Small tables with named rows and columns. After each table, cells are looked up by row and column.

kor =
,sav,kob
dar,-0.8,0.2
mave,-0.3,-0.5
forida,-0.2,-0.3
zazoku,0.3,0.6
muv,-0.5,0.7
tum,-0.4,-0.3
kadu,-0.4,-0.6
fezufi,0.3,0.4
luzum,0.2,-0.3
paruruf,0.3,-0.6
temozat,-0.2,-0.5
nomaniz,-0.1,0.0

sav of kadu: -0.4
sav of muv: -0.5
sav of luzum: 0.2
kob of mave: -0.5
kob of muv: 0.7
kob of luzum: -0.3
sav of zazoku: 0.3
kob of fezufi: 0.4
kob of forida: -0.3
sav of fezufi: 0.3
sav of dar: -0.8
kob of dar: 0.2
kob of kadu: -0.6
sav of paruruf: 0.3
kob of zazoku: 0.6
kob of paruruf: -0.6
sav of nomaniz: -0.1
sav of temozat: -0.2

mepez
fields: vavu, gar, gakot, radavus
ket: [38743, 56130, 64748, 60898]
ruva: [39412, 49502, 33756, 58279]
tigopel: [63192, 72899, 33285, 34023]
fogika: [86582, 48803, 72702, 65785]
domik: [17623, 74727, 35834, 29983]
zubek: [45218, 83892, 52742, 8808]
guli: [51906, 64375, 70801, 42889]
golu: [66608, 61160, 72369, 19782]
gibo: [72101, 66063, 28268, 56469]
vududed: [28253, 37775, 43349, 77535]
samat: [74779, 81316, 50370, 33366]
dofolat: [37410, 61774, 31746, 41678]

vavu of gibo is 72101
gar of ruva is 49502
vavu of samat is 74779
radavus of samat is 33366
vavu of dofolat is 37410
radavus of dofolat is 41678
gakot of dofolat is 31746
radavus of gibo is 56469
gar of zubek is 83892
gar of ket is 56130
radavus of zubek is 8808
radavus of golu is 19782
gakot of zubek is 52742
gakot of guli is 70801

Table falida
,dudapo,tozu,veponam,ral,ruzet,pev,nasige,lek
ruvirum,-29278,15122,-30424,50738,-57875,2755,-69795,-22462
fov,-1003,-19104,-55379,-68285,10476,6044,-28640,35872
rigozup,528,-35737,-28520,-92815,26670,6806,-11183,41856
mur,-15494,-58924,-33629,-20727,57659,42884,-60140,21438

ruvirum, tozu: 15122
rigozup, ral: -92815
rigozup, dudapo: 528
ruvirum, veponam: -30424
fov, ruzet: 10476
ruvirum, nasige: -69795
fov, lek: 35872
fov, pev: 6044
mur, pev: 42884
mur, ral: -20727
fov, tozu: -19104
fov, ral: -68285

melati =
         gug  mef  leb
zemes     76   74  123
tem      587  353   20
sogivuk  802  347  881

zemes, gug => 76
sogivuk, leb => 881
zemes, mef => 74
zemes, leb => 123
tem, mef => 353
sogivuk, mef => 347
tem, leb => 20

Table lunelo
	bofim	remo
vum	795	121
sivepag	495	507
venep	690	273
gevu	870	38
gasovof	647	311
bunesib	302	743
debi	192	882
fotu	387	645
tudi	737	208
ralen	407	626

remo of fotu: 645
remo of gevu: 38
bofim of ralen: 407
bofim of sivepag: 495
bofim of fotu: 387
bofim of vum: 795
remo of ralen: 626
Row with the largest bofim: gevu

rovoz =
,res,noge,mimat,peb,visuno,gep,rep,gof,pumaba
lebu,-1.43,-24.90,-8.16,52.56,2.12,-1.20,7.31,-4.56,-11.31
modo,25.21,30.99,9.77,-48.42,-1.59,21.62,-27.32,-95.84,-16.95
gav,-10.77,-26.14,42.83,16.50,11.32,18.15,20.80,25.26,-3.35
nez,27.21,-30.59,-7.64,-5.32,13.69,-14.15,13.20,14.18,-36.32
riv,-7.72,-56.32,4.91,28.21,57.10,-44.71,84.02,45.51,38.66
pum,64.25,50.37,19.30,2.93,-21.30,3.22,-36.26,-30.51,-2.36
lok,-4.95,-35.97,12.80,39.86,3.43,15.79,-29.08,-26.66,61.98
gup,15.25,-26.12,20.33,39.81,0.21,-49.34,8.34,22.93,69.18
sivaran,-15.14,-18.90,11.73,36.80,12.17,17.24,47.82,23.44,6.41
tedinum,-4.90,72.43,-37.30,6.55,-4.75,-16.68,-25.84,-20.16,-31.56
zep,10.77,-55.53,37.95,19.64,-9.31,-15.33,37.51,42.78,32.72
zasu,-33.71,-66.54,2.03,12.12,45.76,-0.67,49.28,15.61,24.80
lopugo,-51.12,-45.94,-3.51,11.73,17.53,3.88,9.67,42.08,32.81

res of gav is -10.77
gep of tedinum is -16.68
res of lebu is -1.43
noge of riv is -56.32
peb of nez is -5.32
mimat of lebu is -8.16
visuno of tedinum is -4.75
visuno of zep is -9.31
gep of lebu is -1.20
res of tedinum is -4.90
peb of gup is 39.81
gep of zasu is -0.67
gep of gav is 18.15
mimat of gup is 20.33

fova.csv
,visu,fatonal,laduta,netu,gop,tanume
zos,-6.19,2.89,3.93,4.07,1.20,3.08
nogifuz,6.04,2.80,1.74,3.11,2.73,-0.61
pelol,-6.90,3.55,3.62,4.03,4.35,4.02
kasenu,6.08,4.03,5.02,2.66,2.92,4.15
kezepa,-7.62,3.42,4.31,3.77,4.34,3.91

fatonal of zos = 2.89
fatonal of pelol = 3.55
laduta of pelol = 3.62
netu of pelol = 4.03
tanume of nogifuz = -0.61
visu of nogifuz = 6.04
tanume of pelol = 4.02
visu of zos = -6.19
fatonal of nogifuz = 2.80
gop of zos = 1.20
gop of kezepa = 4.34
fatonal of kezepa = 3.42
tanume of kezepa = 3.91
gop of pelol = 4.35
gop of kasenu = 2.92
laduta of zos = 3.93
Which row has the largest tanume? kasenu

dev =
cols = kes, kogi, vitil, laga, lidog
zul: [156, 174, 28, 152, 84]
zal: [158, 200, 20, 183, 66]
medinut: [144, 82, 135, 35, 164]
danorat: [132, 78, 126, 41, 153]
depip: [159, 70, 139, 22, 191]
gat: [90, 82, 93, 89, 98]
tivikud: [125, 100, 123, 67, 138]
gopit: [157, 175, 36, 154, 84]
bizilot: [56, 83, 164, 148, 59]

What is the vitil of gopit in dev? 36
What is the laga of medinut in dev? 35
What is the laga of gopit in dev? 154
What is the kes of medinut in dev? 144
What is the kogi of depip in dev? 70
What is the lidog of tivikud in dev? 138
What is the vitil of medinut in dev? 135
What is the vitil of zul in dev? 28
What is the laga of zal in dev? 183
What is the kogi of bizilot in dev? 83
What is the kes of zul in dev? 156
What is the kogi of zul in dev? 174
What is the vitil of depip in dev? 139
What is the kes of danorat in dev? 132
What is the lidog of gopit in dev? 84
What is the kogi of gat in dev? 82
What is the kogi of zal in dev? 200
What is the kes of depip in dev? 159
What is the lidog of depip in dev? 191
What is the kogi of gopit in dev? 175
Row with the largest laga: zal

